128 stands for zero in the data rows.
What is the hidden score of each row? Scores go from 0 to 30, and 15 is about the middle. The score is a weighted sum of the row's numbers plus the product of two more (or one squared), each taken from its middle value.
[128, 159, 152, 142, 130, 149, 136, 92, 143, 115, 72, 119, 172, 116, 123, 115] >> 21
[141, 140, 140, 135, 133, 124, 135, 123, 123, 133, 107, 119, 134, 109, 118, 117] >> 16
[79, 159, 159, 104, 127, 102, 132, 131, 148, 115, 98, 146, 170, 113, 225, 111] >> 11
[92, 105, 127, 68, 126, 131, 130, 118, 125, 145, 102, 111, 146, 114, 183, 114] >> 16
[126, 116, 96, 123, 136, 123, 127, 123, 134, 149, 121, 132, 102, 135, 113, 137] >> 16
[126, 125, 135, 107, 139, 132, 135, 123, 112, 135, 146, 127, 115, 122, 121, 119] >> 20
[119, 120, 117, 117, 123, 129, 131, 121, 148, 123, 118, 154, 109, 160, 116, 158] >> 13
[138, 130, 131, 124, 126, 127, 130, 119, 136, 122, 125, 139, 107, 145, 111, 147] >> 14
[164, 91, 99, 119, 140, 108, 133, 136, 109, 99, 139, 111, 117, 116, 130, 104] >> 18
[124, 119, 109, 127, 127, 149, 134, 92, 147, 110, 62, 115, 112, 170, 110, 177] >> 24
[121, 122, 134, 110, 116, 126, 132, 124, 112, 132, 139, 118, 110, 117, 111, 123] >> 13
[129, 123, 125, 125, 127, 142, 131, 107, 122, 154, 92, 110, 109, 155, 113, 155] >> 16
[115, 108, 100, 118, 133, 119, 146, 91, 150, 120, 121, 160, 110, 168, 110, 171] >> 15
[164, 110, 116, 169, 127, 185, 91, 199, 120, 77, 143, 98, 113, 103, 141, 110] >> 13
[134, 129, 126, 127, 126, 130, 133, 116, 124, 150, 85, 102, 111, 142, 114, 144] >> 17
[154, 135, 123, 114, 116, 111, 127, 126, 104, 149, 173, 117, 149, 106, 123, 105] >> 19
[152, 139, 140, 124, 127, 141, 105, 144, 135, 109, 121, 131, 113, 108, 117, 114] >> 13
[80, 159, 171, 99, 132, 122, 151, 89, 165, 118, 123, 184, 110, 183, 111, 182] >> 14
[123, 131, 141, 100, 133, 137, 132, 113, 121, 146, 117, 119, 112, 136, 112, 121] >> 17
[167, 99, 116, 118, 133, 160, 114, 166, 106, 156, 181, 130, 114, 114, 103, 134] >> 27
[92, 159, 155, 115, 124, 119, 129, 126, 123, 163, 64, 89, 211, 112, 185, 113] >> 17
[164, 129, 142, 116, 112, 83, 118, 119, 79, 173, 179, 124, 147, 137, 115, 125] >> 14
[106, 152, 159, 112, 127, 165, 127, 91, 163, 114, 117, 182, 109, 157, 114, 161] >> 16
[141, 144, 146, 119, 130, 128, 134, 122, 129, 123, 120, 123, 106, 108, 115, 125] >> 14
[74, 165, 169, 96, 129, 148, 106, 159, 145, 118, 113, 150, 109, 159, 109, 170] >> 10
[128, 121, 157, 106, 137, 101, 132, 136, 92, 141, 186, 108, 160, 111, 137, 113] >> 18
[137, 77, 99, 184, 127, 165, 91, 182, 131, 89, 129, 116, 109, 76, 205, 111] >> 11
[98, 192, 156, 159, 129, 153, 130, 96, 150, 113, 96, 157, 109, 154, 110, 152] >> 15
[134, 50, 80, 202, 114, 184, 78, 225, 115, 74, 127, 104, 107, 49, 255, 113] >> 9
[151, 121, 132, 123, 127, 148, 110, 143, 131, 118, 118, 142, 122, 121, 124, 112] >> 14
[129, 126, 119, 123, 129, 125, 116, 120, 128, 133, 101, 119, 130, 110, 111, 114] >> 16
[131, 131, 140, 116, 126, 179, 92, 197, 136, 114, 122, 125, 106, 108, 110, 106] >> 13
[6, 255, 173, 228, 132, 116, 146, 98, 215, 114, 131, 251, 111, 220, 112, 208] >> 9
[149, 139, 141, 135, 128, 121, 131, 123, 128, 122, 110, 128, 113, 125, 111, 115] >> 16
[98, 106, 125, 73, 134, 126, 144, 103, 141, 120, 100, 146, 215, 114, 133, 119] >> 16
[141, 139, 149, 115, 126, 125, 121, 134, 138, 121, 119, 132, 140, 107, 128, 111] >> 13
[128, 124, 126, 125, 127, 135, 127, 114, 142, 128, 119, 149, 115, 141, 103, 143] >> 14
[46, 175, 176, 94, 127, 125, 135, 110, 160, 119, 121, 176, 110, 179, 112, 172] >> 12
[122, 129, 140, 140, 121, 134, 116, 141, 145, 119, 133, 144, 114, 128, 130, 118] >> 11
[106, 110, 124, 79, 135, 138, 132, 110, 139, 111, 92, 127, 186, 121, 127, 114] >> 16
[148, 122, 89, 114, 128, 108, 124, 131, 104, 173, 132, 86, 170, 114, 109, 93] >> 18
[126, 138, 139, 114, 128, 157, 135, 100, 143, 109, 87, 121, 209, 107, 111, 120] >> 18
[146, 110, 126, 155, 117, 173, 93, 187, 134, 82, 134, 120, 115, 109, 123, 123] >> 11
[127, 158, 144, 142, 127, 135, 117, 131, 135, 139, 140, 140, 106, 136, 108, 135] >> 14
[146, 142, 139, 121, 117, 129, 121, 137, 132, 121, 118, 135, 107, 117, 118, 112] >> 13
[74, 71, 60, 106, 146, 101, 217, 1, 216, 116, 133, 251, 110, 255, 110, 255] >> 21
[141, 122, 132, 147, 129, 138, 167, 137, 120, 111, 127, 130, 119, 114, 162, 114] >> 16
[154, 116, 115, 150, 125, 146, 122, 137, 118, 108, 130, 103, 119, 109, 103, 97] >> 16
[168, 101, 97, 155, 118, 129, 121, 124, 103, 72, 143, 86, 121, 118, 70, 119] >> 26
[170, 108, 119, 135, 131, 125, 141, 104, 139, 88, 117, 142, 108, 128, 126, 132] >> 18
[169, 107, 111, 167, 129, 116, 134, 129, 111, 96, 147, 104, 132, 105, 140, 112] >> 19
[94, 99, 120, 63, 118, 123, 138, 116, 155, 121, 123, 161, 139, 112, 157, 112] >> 19
[150, 135, 110, 142, 124, 125, 148, 123, 151, 128, 109, 139, 190, 106, 93, 104] >> 17
[78, 162, 170, 100, 127, 122, 132, 115, 160, 123, 127, 172, 109, 175, 111, 174] >> 12
[90, 200, 155, 165, 126, 141, 132, 111, 148, 132, 124, 148, 112, 167, 108, 162] >> 14
[151, 113, 135, 127, 137, 120, 146, 135, 104, 152, 149, 115, 121, 118, 114, 116] >> 18
[80, 210, 157, 176, 138, 111, 187, 42, 194, 109, 120, 226, 111, 177, 110, 174] >> 17
[102, 163, 156, 124, 124, 124, 130, 122, 122, 161, 74, 91, 164, 114, 186, 115] >> 15
[100, 188, 152, 157, 132, 122, 150, 91, 168, 121, 124, 182, 111, 184, 110, 184] >> 14
[125, 118, 110, 140, 128, 131, 140, 112, 117, 173, 61, 78, 155, 108, 116, 142] >> 20
[150, 118, 128, 116, 118, 130, 128, 120, 131, 116, 118, 135, 116, 116, 129, 116] >> 13
[93, 100, 120, 70, 134, 103, 134, 125, 105, 144, 166, 118, 140, 107, 182, 119] >> 25
[145, 126, 121, 150, 125, 138, 154, 129, 116, 87, 137, 111, 108, 78, 161, 112] >> 15
[122, 149, 151, 120, 126, 124, 142, 104, 147, 119, 115, 154, 108, 151, 115, 146] >> 13
[130, 124, 108, 152, 136, 131, 132, 117, 122, 173, 85, 90, 196, 117, 109, 74] >> 22
[142, 129, 130, 146, 148, 87, 133, 143, 97, 160, 184, 103, 126, 109, 149, 118] >> 19
[157, 132, 123, 132, 130, 150, 125, 91, 138, 122, 111, 152, 140, 127, 112, 114] >> 18
[87, 163, 162, 109, 129, 166, 133, 84, 159, 106, 90, 164, 109, 171, 111, 165] >> 14
[121, 123, 106, 128, 127, 117, 160, 83, 153, 119, 115, 172, 111, 146, 111, 142] >> 15
[136, 126, 107, 128, 138, 103, 135, 126, 122, 181, 70, 79, 182, 108, 110, 113] >> 22
[117, 104, 120, 73, 132, 103, 107, 134, 87, 169, 207, 100, 180, 105, 116, 115] >> 27
[135, 124, 120, 136, 119, 155, 108, 158, 126, 119, 116, 127, 108, 134, 112, 140] >> 13
[156, 114, 107, 146, 120, 132, 138, 122, 124, 103, 125, 126, 133, 113, 116, 115] >> 16
[152, 109, 119, 117, 123, 111, 125, 116, 105, 130, 129, 125, 104, 127, 112, 122] >> 15
[153, 125, 133, 132, 116, 130, 125, 143, 131, 128, 117, 134, 106, 122, 101, 106] >> 13
[46, 167, 183, 84, 133, 119, 151, 92, 172, 118, 120, 187, 110, 179, 110, 176] >> 15
[154, 128, 154, 128, 146, 71, 138, 135, 71, 162, 205, 109, 183, 103, 102, 133] >> 17
[148, 130, 145, 115, 124, 135, 124, 138, 134, 120, 114, 142, 106, 117, 113, 110] >> 13
[129, 109, 82, 141, 115, 121, 124, 117, 115, 186, 59, 78, 182, 115, 102, 109] >> 26
[98, 87, 68, 122, 131, 191, 137, 57, 97, 231, 75, 40, 111, 243, 112, 250] >> 19
[59, 233, 160, 190, 127, 125, 126, 125, 175, 116, 122, 196, 110, 148, 210, 114] >> 14
[135, 143, 147, 121, 125, 131, 137, 121, 138, 131, 125, 136, 111, 125, 113, 131] >> 14
[122, 155, 141, 161, 130, 125, 133, 120, 86, 93, 170, 106, 114, 187, 114, 187] >> 18
[120, 120, 130, 97, 131, 146, 119, 143, 123, 140, 119, 125, 156, 120, 165, 121] >> 16
[162, 104, 101, 103, 122, 128, 124, 155, 118, 161, 169, 108, 93, 121, 111, 111] >> 25
[136, 128, 128, 121, 128, 123, 139, 106, 145, 128, 127, 149, 109, 177, 108, 184] >> 14
[90, 201, 154, 166, 128, 129, 131, 112, 155, 110, 94, 156, 155, 114, 169, 113] >> 14
